[[ 16.1 -11.1  24.1  25.2 -18.9 -20.5 -72.9]
 [ 31.6 -37.2  20.0  31.3  48.9  17.3 -50.2]
 [ 16.3  -0.3   6.4  34.5   8.0  -8.3 -71.7]
 [ 17.2   1.3   0.3  28.9  20.3  -2.6 -69.5]
 [ 16.7   1.4   1.4  30.6  17.0  -4.2 -70.6]
 [ 34.5  -9.1   6.6 -26.2  -9.7 -12.9 -55.9]
 [ 14.1 -40.4   4.0 -10.4  12.3   5.6 -18.2]]
:
[[ 16.7   1.4   1.4  30.6  17.0  -4.2 -70.6]
 [ 17.2   1.3   0.3  28.9  20.3  -2.6 -69.5]
 [ 16.3  -0.3   6.4  34.5   8.0  -8.3 -71.7]
 [ 34.5  -9.1   6.6 -26.2  -9.7 -12.9 -55.9]
 [ 16.1 -11.1  24.1  25.2 -18.9 -20.5 -72.9]
 [ 31.6 -37.2  20.0  31.3  48.9  17.3 -50.2]
 [ 14.1 -40.4   4.0 -10.4  12.3   5.6 -18.2]]

[[ 47.4  48.7  55.3  51.1  48.0  53.3  50.6  41.7]
 [-55.9 -57.1  -1.7 -33.6 -16.2 -45.6 -53.9 -55.5]
 [ 52.3  50.3  27.8  59.9  43.4  47.6  50.4  49.6]
 [-47.6 -55.6  56.1 -31.2  54.5  -7.3 -48.6 -59.0]]
:
[[ 52.3  50.3  27.8  59.9  43.4  47.6  50.4  49.6]
 [ 47.4  48.7  55.3  51.1  48.0  53.3  50.6  41.7]
 [-47.6 -55.6  56.1 -31.2  54.5  -7.3 -48.6 -59.0]
 [-55.9 -57.1  -1.7 -33.6 -16.2 -45.6 -53.9 -55.5]]

[[  3.7  -4.6   0.0  -3.3   1.7   5.7   2.7]
 [ -7.3  -1.6  -6.4  -4.1  -4.7  -2.5 -10.0]
 [  3.5  29.7   5.8  24.6  20.1  -5.3  -0.1]
 [-17.9   5.6 -10.4   1.3  -4.1 -16.7 -21.3]
 [-51.4   8.2 -29.7  -0.5 -20.3 -49.4 -51.6]
 [ 28.5  -5.4  16.3   0.5  12.0  26.7  28.9]
 [ 67.9   6.8  41.4  15.6  39.6  59.0  66.0]
 [  2.4 -14.1  -0.1 -11.4  -9.8   6.8   5.4]
 [-29.9 -10.2 -16.8 -11.5 -22.8 -27.1 -26.5]
 [-56.4 -20.8 -36.9 -26.3 -43.9 -43.1 -52.6]]
:
[[  3.5  29.7   5.8  24.6  20.1  -5.3  -0.1]
 [-51.4   8.2 -29.7  -0.5 -20.3 -49.4 -51.6]
 [ 67.9   6.8  41.4  15.6  39.6  59.0  66.0]
 [-17.9   5.6 -10.4   1.3  -4.1 -16.7 -21.3]
 [ -7.3  -1.6  -6.4  -4.1  -4.7  -2.5 -10.0]
 [  3.7  -4.6   0.0  -3.3   1.7   5.7   2.7]
 [ 28.5  -5.4  16.3   0.5  12.0  26.7  28.9]
 [-29.9 -10.2 -16.8 -11.5 -22.8 -27.1 -26.5]
 [  2.4 -14.1  -0.1 -11.4  -9.8   6.8   5.4]
 [-56.4 -20.8 -36.9 -26.3 -43.9 -43.1 -52.6]]

[[ 10.1  45.0 -25.2   6.3  38.3  70.5  -2.4  16.5]
 [ -7.4   6.9 -16.7  16.3   4.1  31.1   9.7   7.9]
 [ 10.2  44.9 -25.0   6.7  38.1  70.6  -2.3  16.4]
 [ -3.2  18.0 -20.4  14.7  13.8  44.2   7.0  10.9]
 [-13.2 -36.2  12.9   3.2 -31.9 -45.5   7.4 -10.3]
 [  0.6  26.2 -22.2  13.0  21.2  53.0   4.6  12.8]
 [  6.5  38.1 -24.5   9.0  31.9  64.6   0.4  15.2]
 [-13.2 -35.5  12.1   3.7 -31.2 -43.4   7.7  -9.7]
 [-13.2 -16.7  -4.5  13.9 -16.0  -4.2  11.5  -0.2]
 [-13.0 -36.8  13.9   2.8 -32.1 -47.3   7.0 -10.6]]
:
[[ 10.1  45.0 -25.2   6.3  38.3  70.5  -2.4  16.5]
 [ 10.2  44.9 -25.0   6.7  38.1  70.6  -2.3  16.4]
 [  6.5  38.1 -24.5   9.0  31.9  64.6   0.4  15.2]
 [  0.6  26.2 -22.2  13.0  21.2  53.0   4.6  12.8]
 [ -3.2  18.0 -20.4  14.7  13.8  44.2   7.0  10.9]
 [ -7.4   6.9 -16.7  16.3   4.1  31.1   9.7   7.9]
 [-13.2 -16.7  -4.5  13.9 -16.0  -4.2  11.5  -0.2]
 [-13.2 -35.5  12.1   3.7 -31.2 -43.4   7.7  -9.7]
 [-13.2 -36.2  12.9   3.2 -31.9 -45.5   7.4 -10.3]
 [-13.0 -36.8  13.9   2.8 -32.1 -47.3   7.0 -10.6]]

[[ -0.6 -34.0 -35.9  32.8   4.8 -29.6 -20.5 -59.0]
 [-60.4 -29.2  29.8  23.5   4.8  -7.5  -4.2 -72.6]
 [-57.7 -47.2 -40.4   2.6   4.8 -29.0  30.4 -40.1]]
:
[[-60.4 -29.2  29.8  23.5   4.8  -7.5  -4.2 -72.6]
 [ -0.6 -34.0 -35.9  32.8   4.8 -29.6 -20.5 -59.0]
 [-57.7 -47.2 -40.4   2.6   4.8 -29.0  30.4 -40.1]]

[[ 39.6  -0.9]
 [ 63.0 -17.8]
 [ 37.4   4.3]
 [-11.8  55.2]
 [ -3.8  60.9]
 [-11.1  32.0]
 [ 42.8  -2.3]
 [ 66.6  33.6]
 [ 42.6  20.3]
 [-12.5  30.6]
 [-15.9  56.3]]
:
[[ -3.8  60.9]
 [-15.9  56.3]
 [-11.8  55.2]
 [ 66.6  33.6]
 [-11.1  32.0]
 [-12.5  30.6]
 [ 42.6  20.3]
 [ 37.4   4.3]
 [ 39.6  -0.9]
 [ 42.8  -2.3]
 [ 63.0 -17.8]]

[[-30.2 -27.9  59.3  25.2  20.2]
 [-59.5 -60.7  28.6  11.4 -10.3]
 [-21.2 -18.8  50.8  19.4  20.0]
 [-57.9 -59.1  27.7  12.3  -8.9]
 [-31.5 -29.3  60.3  26.3  21.6]
 [-31.5 -29.2  59.7  25.5  20.7]
 [-31.6 -29.5  59.1  25.8  20.0]
 [-58.7 -59.9  28.5  12.3 -10.0]
 [ 59.3  60.6 -28.8 -13.1   9.0]
 [-58.7 -60.0  27.7  12.1  -9.8]]
:
[[ 59.3  60.6 -28.8 -13.1   9.0]
 [-21.2 -18.8  50.8  19.4  20.0]
 [-30.2 -27.9  59.3  25.2  20.2]
 [-31.5 -29.2  59.7  25.5  20.7]
 [-31.5 -29.3  60.3  26.3  21.6]
 [-31.6 -29.5  59.1  25.8  20.0]
 [-57.9 -59.1  27.7  12.3  -8.9]
 [-58.7 -59.9  28.5  12.3 -10.0]
 [-58.7 -60.0  27.7  12.1  -9.8]
 [-59.5 -60.7  28.6  11.4 -10.3]]

[[-50.3 -28.3 -65.0 -39.2   1.0]
 [-46.5 -12.3 -26.1 -60.6 -47.1]
 [ 12.8  11.7  70.1 -18.0 -53.2]
 [-28.9  -7.8  18.1 -59.2 -65.8]
 [-41.8 -24.3 -71.8 -14.3  21.4]
 [-42.8 -13.8  -5.4 -57.1 -60.0]
 [ 24.3  -0.6 -25.3  52.6  67.4]]
:
[[ 12.8  11.7  70.1 -18.0 -53.2]
 [ 24.3  -0.6 -25.3  52.6  67.4]
 [-28.9  -7.8  18.1 -59.2 -65.8]
 [-46.5 -12.3 -26.1 -60.6 -47.1]
 [-42.8 -13.8  -5.4 -57.1 -60.0]
 [-41.8 -24.3 -71.8 -14.3  21.4]
 [-50.3 -28.3 -65.0 -39.2   1.0]]
---
[[ -7.7   0.1  -7.7  -0.8]
 [  0.0   1.3   0.0  -2.2]
 [ -4.8   4.0  -4.8  -3.3]
 [-12.3   8.6 -12.3 -11.6]
 [ 63.4 -39.4  63.4  44.2]]
:
[[  0.0   1.3   0.0  -2.2]
 [-12.3   8.6 -12.3 -11.6]]

[[ 10.5 -15.2   3.5  74.3]
 [-39.4 -68.1  -5.3   6.3]
 [-28.2 -43.1 -12.3 -52.3]
 [-25.8 -37.3   4.5  60.5]
 [-51.5 -59.4 -13.3  -7.4]
 [ 30.6 -59.5  15.2  38.7]]
:
[[-39.4 -68.1  -5.3   6.3]
 [-25.8 -37.3   4.5  60.5]
 [ 30.6 -59.5  15.2  38.7]]

[[ 32.9 -15.4  -7.0]
 [ 35.5 -16.9  -7.7]
 [ 62.3 -47.0 -12.7]
 [ 51.0 -29.7 -12.9]
 [ 41.3 -20.5  -9.5]
 [ 47.6 -25.9 -11.8]
 [ 54.5 -34.4 -13.8]
 [ 38.4 -18.5  -8.6]
 [ 58.2 -40.2 -14.0]
 [ 44.4 -22.9 -10.6]
 [ 66.3 -54.2  -9.1]]
:
[[ 35.5 -16.9  -7.7]
 [ 51.0 -29.7 -12.9]
 [ 47.6 -25.9 -11.8]
 [ 38.4 -18.5  -8.6]
 [ 44.4 -22.9 -10.6]]

[[ 14.2 -48.6  64.9]
 [  3.1 -54.8  24.0]
 [-25.2 -77.2  23.9]
 [  7.5  26.7  38.0]
 [  0.6 -30.3   7.5]
 [-58.4 -25.7  53.8]
 [-16.0   5.4  60.3]
 [ 13.7  77.1  19.8]]
:
[[  3.1 -54.8  24.0]
 [  7.5  26.7  38.0]
 [-58.4 -25.7  53.8]
 [ 13.7  77.1  19.8]]

[[-29.8  41.0]
 [-22.5  68.1]
 [  3.2   0.2]
 [-44.8  16.7]]
:
[[-22.5  68.1]
 [-44.8  16.7]]

[[ 59.5  59.8  62.6  61.8 -60.4  59.0 -59.5  61.3 -61.9  62.2]
 [ 62.9  60.6  58.7  55.8 -59.9  57.8 -58.5  59.8 -58.2  54.6]
 [-60.3 -59.3 -57.7  60.0 -60.7  61.7 -61.6 -62.4 -60.5  61.4]]
:
[[ 62.9  60.6  58.7  55.8 -59.9  57.8 -58.5  59.8 -58.2  54.6]]
